In the data rows, 128 means zero.
What is the hidden score of each row? Scores go from 0 to 30, and 15 is about the middle. The score is a weighted sum of the row's numbers plus the product of two more (or one squared), each taken from its middle value.
[120 125 109 97 124 117 121 129 126 115 111 158 149 100 111 136] 23
[94 147 146 162 134 97 106 119 151 122 121 92 125 154 152 145] 9
[136 96 202 180 178 91 149 126 163 166 133 51 104 144 151 124] 11
[112 103 160 121 105 126 124 158 66 107 149 138 160 109 126 123] 15
[145 134 139 160 147 134 120 98 169 167 132 124 169 171 142 78] 11
[150 99 107 107 127 149 113 133 131 72 178 152 125 104 108 100] 10
[140 119 155 125 128 139 109 145 147 120 108 91 98 147 152 151] 14
[106 123 102 117 124 123 111 124 125 103 120 169 141 116 138 139] 18
[173 109 138 154 185 131 79 106 115 140 148 93 132 192 167 153] 15
[134 114 128 122 124 102 129 139 128 110 131 119 103 123 131 126] 14
[152 156 131 111 123 126 129 87 130 177 124 134 123 124 111 127] 22
[136 128 136 123 134 106 152 102 116 127 123 125 125 114 110 153] 20
[141 89 140 150 144 125 126 132 119 163 140 135 92 128 120 147] 8
[149 104 161 147 180 107 165 108 141 121 123 109 111 133 120 141] 14
[73 116 122 102 118 105 103 123 117 117 150 163 142 88 133 121] 13
[114 126 115 144 129 105 140 166 172 148 136 107 103 131 164 128] 12
[99 169 103 104 119 128 126 125 106 124 120 152 168 124 94 134] 19
[90 134 121 123 107 123 132 137 131 127 110 124 139 133 134 143] 16
[126 150 107 106 120 136 156 124 92 135 143 121 123 119 123 159] 18
[108 121 105 117 114 143 124 136 131 102 123 177 162 106 112 134] 16
[134 105 146 102 101 151 129 141 168 81 177 153 88 80 113 106] 9
[125 139 118 150 114 136 112 113 137 127 110 138 159 141 133 120] 20
[133 147 117 143 123 147 145 118 165 106 148 105 129 152 153 110] 5
[108 158 96 90 93 150 129 141 122 94 120 136 131 121 124 130] 15
[87 131 121 139 125 95 115 130 149 128 116 91 139 151 170 145] 5
[127 152 98 108 58 117 167 133 132 84 111 117 116 97 77 165] 22
[90 123 81 118 113 110 125 163 117 112 133 138 99 114 138 125] 11
[152 150 111 85 137 161 134 143 109 140 101 144 133 137 140 158] 18
[131 154 119 152 124 143 122 131 167 123 140 92 138 163 155 101] 8
[154 144 111 153 140 142 133 96 153 175 174 119 150 165 125 126] 28
[151 165 97 117 137 167 130 96 122 144 111 150 132 131 146 118] 19
[153 140 173 161 163 114 115 87 140 188 151 86 125 119 155 120] 19
[132 110 123 141 114 136 150 141 173 135 153 120 108 128 132 101] 9
[155 153 123 133 164 141 136 122 129 154 131 132 150 144 135 102] 11
[115 96 141 146 158 127 117 113 143 122 146 144 162 144 167 125] 9
[163 100 138 100 109 153 130 141 145 95 184 128 82 66 137 99] 11
[126 121 124 117 121 125 142 147 141 116 141 127 115 116 146 99] 14
[125 125 119 140 143 142 141 112 144 146 110 104 124 173 133 143] 15
[103 166 77 94 89 137 137 128 155 109 117 140 127 124 109 134] 15
[137 76 151 141 137 105 96 137 109 167 106 126 112 130 152 129] 21
[102 112 125 118 130 138 104 134 130 100 123 160 146 104 135 101] 19
[154 132 130 107 150 155 103 120 123 123 95 139 140 167 144 136] 17
[159 125 131 103 148 154 110 124 119 142 100 135 139 161 119 129] 15
[164 130 148 136 154 164 117 117 130 139 105 130 133 173 148 128] 13
[125 142 122 83 125 122 179 120 110 144 91 139 116 103 81 157] 21
[136 137 115 121 127 129 154 138 111 139 108 127 131 115 104 155] 17
[110 108 129 135 147 138 114 131 148 129 141 143 134 119 151 132] 13
[113 118 141 110 107 143 121 137 81 117 144 129 146 104 129 116] 14
[95 128 111 96 136 149 138 139 115 87 136 182 149 97 128 118] 12
[155 161 92 134 152 146 133 90 119 143 145 142 132 138 137 122] 20
[112 113 141 147 121 116 106 126 116 114 164 147 150 85 131 131] 16
[124 110 115 129 128 96 105 121 118 135 165 165 99 138 101 147] 13
[121 143 131 126 118 132 145 155 138 98 147 126 129 110 144 115] 16
[117 95 126 128 125 120 110 127 111 163 99 157 131 116 116 124] 16
[160 147 131 157 184 137 98 97 128 136 137 124 131 154 142 83] 12
[111 131 110 123 142 122 108 143 105 89 151 175 155 129 137 112] 10
[115 127 155 146 133 128 151 136 124 145 114 128 127 126 107 125] 8
[99 113 123 114 122 161 122 149 131 110 114 161 131 111 118 121] 12
[109 126 151 144 126 101 123 140 157 123 119 91 114 127 168 105] 18
[149 140 124 101 150 137 125 142 82 124 91 133 108 150 116 160] 15
[158 147 116 136 138 127 103 78 104 143 121 167 153 115 149 76] 28
[143 147 164 139 147 131 119 117 120 128 128 90 147 179 174 129] 9
[99 157 115 134 112 143 130 88 130 114 93 144 154 117 92 124] 23
[104 156 94 93 105 151 141 136 136 122 120 135 164 120 134 108] 17
[144 104 158 131 131 128 104 121 162 113 138 117 109 140 173 148] 6
[152 142 112 91 134 156 137 130 107 145 99 160 139 143 134 142] 16
[153 148 113 78 140 158 109 121 96 130 101 141 132 161 140 158] 17
[82 134 145 133 139 125 140 143 132 128 112 100 135 130 150 136] 14
[104 130 142 132 133 115 134 140 144 126 118 111 102 115 156 105] 19
[148 146 150 121 142 113 152 108 100 128 125 119 99 95 104 159] 21
[164 126 147 124 143 152 110 120 118 134 124 122 133 177 147 135] 10
[103 87 160 135 146 108 106 129 134 142 150 135 136 96 128 128] 14
[105 117 106 99 92 134 126 154 103 130 103 178 137 106 76 144] 12
[138 135 153 178 157 90 163 101 101 155 117 91 116 126 130 167] 17
[82 94 131 109 110 103 111 127 148 108 149 159 147 98 131 117] 11
[101 114 106 120 119 141 104 145 141 88 120 172 122 112 125 121] 17
[159 116 135 109 167 151 120 142 110 156 117 127 134 172 150 128] 8
[112 146 121 136 120 150 104 92 149 135 114 157 138 146 110 131] 18
[177 165 128 157 175 142 107 91 131 154 176 115 144 143 154 111] 20
[128 105 137 113 97 121 135 146 140 104 139 117 98 121 116 140] 10
[133 176 96 114 121 108 148 117 156 96 124 119 119 130 128 121] 10
[93 145 93 111 89 121 128 151 134 129 119 141 118 99 118 116] 20
[107 123 141 135 113 120 152 153 156 138 137 118 89 113 160 116] 15
[102 109 112 104 95 134 123 150 60 85 145 145 164 109 116 145] 12
[141 122 164 175 144 119 124 148 119 161 133 89 123 157 134 116] 7
[150 113 108 108 114 154 157 122 98 152 112 147 137 146 132 162] 13
[137 141 146 159 130 110 143 133 127 135 127 128 121 150 112 113] 12
[140 161 82 79 150 168 179 103 104 143 113 167 143 111 117 111] 15
[113 96 127 141 128 128 113 152 145 105 160 148 127 117 136 128] 9
[134 113 143 113 108 134 124 116 139 90 118 133 99 120 147 127] 17
[122 119 130 129 120 121 150 130 116 139 132 126 124 116 99 148] 14
[162 127 168 161 167 74 150 125 135 145 121 92 106 140 133 154] 18
[118 159 134 144 144 132 131 84 139 121 127 102 175 154 133 114] 16
[150 143 105 143 148 150 169 95 159 173 147 120 132 162 136 133] 23
[132 118 147 134 141 132 145 150 156 117 158 118 119 112 157 85] 12
[153 147 84 104 119 153 97 135 88 108 125 140 152 166 143 153] 14
[142 119 135 110 128 150 129 154 138 85 167 140 94 73 133 93] 15
[148 137 134 148 91 109 162 138 142 90 144 103 87 127 88 143] 13
[112 116 147 145 150 139 109 178 138 146 116 106 79 139 136 154] 9
[91 126 142 155 124 114 101 130 141 127 112 96 131 152 141 96] 14
[142 106 154 130 90 110 185 137 166 86 123 74 86 137 107 161] 7
[172 168 101 116 152 133 137 82 142 136 110 155 140 129 140 100] 23
[152 107 128 89 132 147 158 142 157 97 176 143 75 73 117 112] 11
[121 129 126 118 119 131 131 145 140 121 148 125 111 117 134 110] 11
[101 142 114 118 128 126 143 161 136 152 130 114 115 134 149 134] 12
[94 141 96 126 130 130 102 126 124 111 129 174 154 99 100 116] 17
[108 121 140 98 96 141 128 152 76 96 134 146 138 92 90 127] 14
[141 98 132 104 114 147 118 148 141 101 157 140 90 83 148 84] 18
[147 121 166 152 141 121 139 153 145 118 156 100 98 123 149 107] 13
[107 121 144 133 100 136 126 144 79 111 149 126 153 99 111 127] 11
[174 132 75 94 145 171 103 95 100 146 102 160 114 97 147 86] 25
[126 117 111 109 88 122 110 123 138 103 106 134 93 119 111 153] 15
[110 122 157 154 130 113 121 149 160 129 139 109 108 139 164 121] 12
[95 117 107 93 108 151 112 116 127 93 121 178 147 111 113 122] 16
[169 146 105 140 175 156 133 100 134 156 120 142 146 150 140 112] 15
[109 110 125 120 121 144 118 117 137 81 117 161 152 131 147 142] 16
[153 118 115 129 154 162 121 126 111 130 123 136 154 169 146 142] 10
[99 139 131 106 127 124 155 152 166 160 118 119 116 110 135 127] 17
[105 131 103 87 116 119 132 170 104 134 130 132 126 105 158 117] 17
[142 146 144 132 151 150 167 104 171 205 128 106 139 168 116 104] 16
[107 129 100 111 120 137 150 147 136 121 126 136 108 97 122 123] 16
[124 158 125 114 118 133 155 124 113 131 122 117 167 140 120 135] 16
[131 120 141 142 128 129 159 131 121 143 113 131 119 113 105 120] 11
[145 156 141 116 168 114 91 158 71 150 62 90 129 174 115 185] 20
[140 119 147 138 140 128 153 128 127 136 131 113 104 147 106 137] 9
[155 138 114 137 140 125 147 117 165 182 131 116 142 178 128 125] 18
[89 100 116 101 140 125 118 130 122 126 158 165 155 91 127 125] 15
[112 145 142 115 122 106 126 172 142 147 99 97 107 120 136 148] 22
[105 110 151 117 99 147 132 143 87 128 155 134 139 107 103 123] 5
[153 136 151 154 144 88 149 99 118 122 115 100 120 119 111 150] 22
[121 146 122 119 105 144 138 126 85 120 117 137 144 123 105 123] 15
[163 117 163 156 157 99 166 109 151 146 100 74 96 128 110 148] 21
[144 105 164 169 142 112 88 120 123 156 124 125 124 143 160 134] 19
[176 119 160 118 180 142 122 119 130 156 121 136 131 167 160 140] 11
[125 139 141 165 132 131 82 92 158 133 116 113 158 146 140 108] 19
[80 119 123 119 101 132 102 121 94 109 144 176 159 85 110 134] 15
[101 156 58 77 95 152 181 125 125 173 117 173 169 112 88 139] 25
[140 151 164 150 123 145 127 110 113 162 132 116 121 177 155 142] 9
[111 131 138 129 116 145 113 132 120 86 132 175 111 102 139 106] 26
[111 163 74 88 85 147 161 130 110 158 117 174 158 136 78 130] 15
[107 114 145 140 131 119 127 144 156 147 133 95 102 117 167 113] 13
[107 122 103 127 103 115 126 178 151 132 119 107 102 116 160 111] 20
[115 113 160 136 117 112 119 144 128 143 106 159 129 134 128 121] 24
